In the rows, 128 means zero.
Rotation paths and how fast each direction turns (degrees each step):
Each turn is a multiple of 5 degrees from 10 to 175, or 0.

[118 121 136 127 118 127 135 123 121 119 125 124 126 128 127 120 127]
[118 120 140 124 124 134 131 119 125 128 121 124 132 129 126 127 135]
[128 125 136 122 115 136 135 125 121 124 122 121 124 134 128 126 133]
[123 123 139 123 123 133 133 122 119 133 129 127 121 133 123 136 134]
[121 124 133 126 118 127 135 125 117 123 129 126 115 132 123 127 125]
[113 117 137 128 124 127 132 119 124 127 129 127 124 128 123 128 128]
[120 121 135 127 117 131 136 121 126 118 120 124 127 131 127 121 128]
[122 121 141 124 122 135 135 119 125 128 125 125 132 131 128 129 137]
[127 129 137 123 117 134 136 125 117 124 122 125 123 134 124 128 133]
[120 121 138 124 123 131 131 123 116 132 132 125 121 130 123 133 134]
[118 122 132 127 119 128 132 124 120 123 124 124 116 132 122 125 125]
[116 114 138 128 122 130 133 118 128 127 129 125 125 129 127 128 129]
[122 124 137 126 118 133 138 120 128 119 120 127 127 134 126 125 129]
[124 124 142 124 121 133 137 120 120 128 130 126 131 130 128 130 136]
[122 130 137 123 120 131 133 125 114 124 121 126 123 133 121 127 133]
[119 118 136 124 122 130 129 124 117 131 131 121 121 128 125 128 132]
Directions:
[125 130 128 128 130 123 127 129 121 127 131 130 127 125 125 127 127] => 70
[129 127 125 127 128 130 126 130 127 132 129 125 120 130 127 131 128] => 60
[125 130 129 128 132 129 126 126 130 130 123 131 128 130 123 131 129] => 175

[129 118 130 128 125 122 120 131 121 138 133 126 121 136 124 142 125]
[130 117 128 131 119 122 125 140 122 139 130 124 120 131 127 125 123]
[125 124 127 133 121 127 119 136 121 136 138 124 121 136 136 136 128]
[134 120 121 140 118 126 121 133 123 132 130 126 125 136 132 124 121]
[128 126 127 137 120 125 123 126 119 125 135 118 118 139 131 134 125]
[136 117 125 135 123 121 120 123 121 131 128 126 124 138 122 133 119]
[128 120 133 129 121 121 127 131 118 130 131 119 115 135 121 132 125]
[131 116 128 129 124 123 119 134 122 141 131 129 124 134 125 138 124]
[128 120 129 132 117 125 126 141 121 136 133 122 118 132 130 125 125]
[129 124 124 136 121 128 117 133 122 135 136 126 125 137 137 136 126]
[134 122 123 140 117 125 124 131 121 128 130 122 122 136 131 122 121]
[130 125 127 136 122 124 121 123 119 126 134 121 120 140 129 139 125]
[136 116 127 134 121 120 124 127 121 132 127 124 122 136 120 130 118]
[126 121 133 127 122 122 125 133 119 133 134 120 116 135 124 137 126]
[132 115 126 131 122 123 120 137 123 142 130 129 124 133 126 132 122]
[125 124 128 133 118 126 125 140 120 134 136 120 118 134 134 127 127]
Directions:
[127 131 125 132 126 131 126 131 129 128 130 128 130 128 135 125 129] => 55
[132 125 125 129 130 128 125 127 130 131 126 133 133 128 127 129 125] => 160

[122 128 125 122 127 126 112 133 133 126 122 131 134 120 126 124 118]
[125 122 126 116 124 121 123 129 121 121 122 115 129 124 122 131 122]
[127 128 125 127 122 127 128 137 136 127 124 116 117 118 126 124 120]
[129 132 126 124 116 134 114 131 134 121 122 126 131 129 124 124 119]
[121 122 121 116 128 123 114 131 125 127 128 125 129 120 125 125 121]
[129 129 130 124 123 122 130 134 125 122 119 115 127 117 121 129 118]
[123 128 124 124 117 130 121 135 139 123 122 119 119 130 128 122 124]
[131 125 123 122 122 131 111 129 132 127 125 128 133 120 125 129 116]
[124 128 124 117 126 123 122 132 118 121 129 118 127 122 121 123 121]
[122 130 129 128 124 123 127 138 136 125 116 119 125 119 126 124 119]
[128 123 124 120 115 133 116 129 135 123 122 120 127 132 126 129 123]
[129 126 119 120 126 127 117 132 127 129 133 125 125 115 123 124 117]
[124 135 131 123 124 123 125 134 123 119 120 119 131 122 120 122 119]
[118 121 125 122 123 125 121 135 138 125 117 120 123 126 130 127 124]
[136 123 123 122 118 133 118 127 131 126 126 120 128 121 124 132 117]
[124 134 122 121 124 127 120 135 125 123 133 122 124 122 121 116 120]
Directions:
[125 128 126 124 126 128 128 127 125 125 130 125 126 134 128 126 132] => 160
[133 128 125 129 124 134 126 127 132 129 131 129 125 129 129 128 127] => 95
[130 133 129 130 128 128 133 130 126 127 130 125 125 125 126 124 127] => 110

[136 122 134 127 132 135 134 129 131 142 126 132 122 119 135 129 121]
[139 126 131 131 130 131 136 121 135 143 122 136 122 128 131 124 130]
[133 131 134 130 130 132 138 130 136 136 120 135 120 123 125 115 128]
[134 128 135 131 126 136 140 138 134 136 128 137 123 124 129 125 120]
[141 128 128 131 129 127 140 134 136 141 128 134 123 127 133 133 127]
[138 128 130 126 137 125 135 131 136 140 122 129 119 118 131 124 127]
[133 123 136 127 132 138 133 127 132 141 123 134 121 120 132 122 122]
[137 127 133 134 125 135 139 125 134 141 124 139 123 130 129 124 129]
[136 134 131 131 130 128 141 136 138 135 122 135 121 125 124 120 129]
[135 127 133 128 132 133 138 140 134 136 128 132 121 119 131 127 119]
[141 124 130 129 131 130 136 128 133 144 127 133 122 124 136 133 125]
[138 128 131 128 135 127 135 123 136 141 120 132 120 123 130 120 131]
[131 127 137 129 130 137 136 130 133 137 122 136 121 121 127 117 123]
[136 128 133 134 124 136 142 133 134 138 127 139 124 129 129 128 125]
[140 132 128 130 131 124 141 136 138 138 124 132 121 125 128 128 129]
[136 126 133 125 136 130 134 135 134 139 125 130 120 116 132 126 121]
Directions:
[125 128 130 129 126 132 128 122 127 128 125 131 128 130 126 122 130] => 70
[128 131 127 127 131 123 128 129 130 126 125 126 126 126 125 123 131] => 115
[132 127 123 124 129 131 126 128 130 124 128 130 126 132 130 126 125] => 0
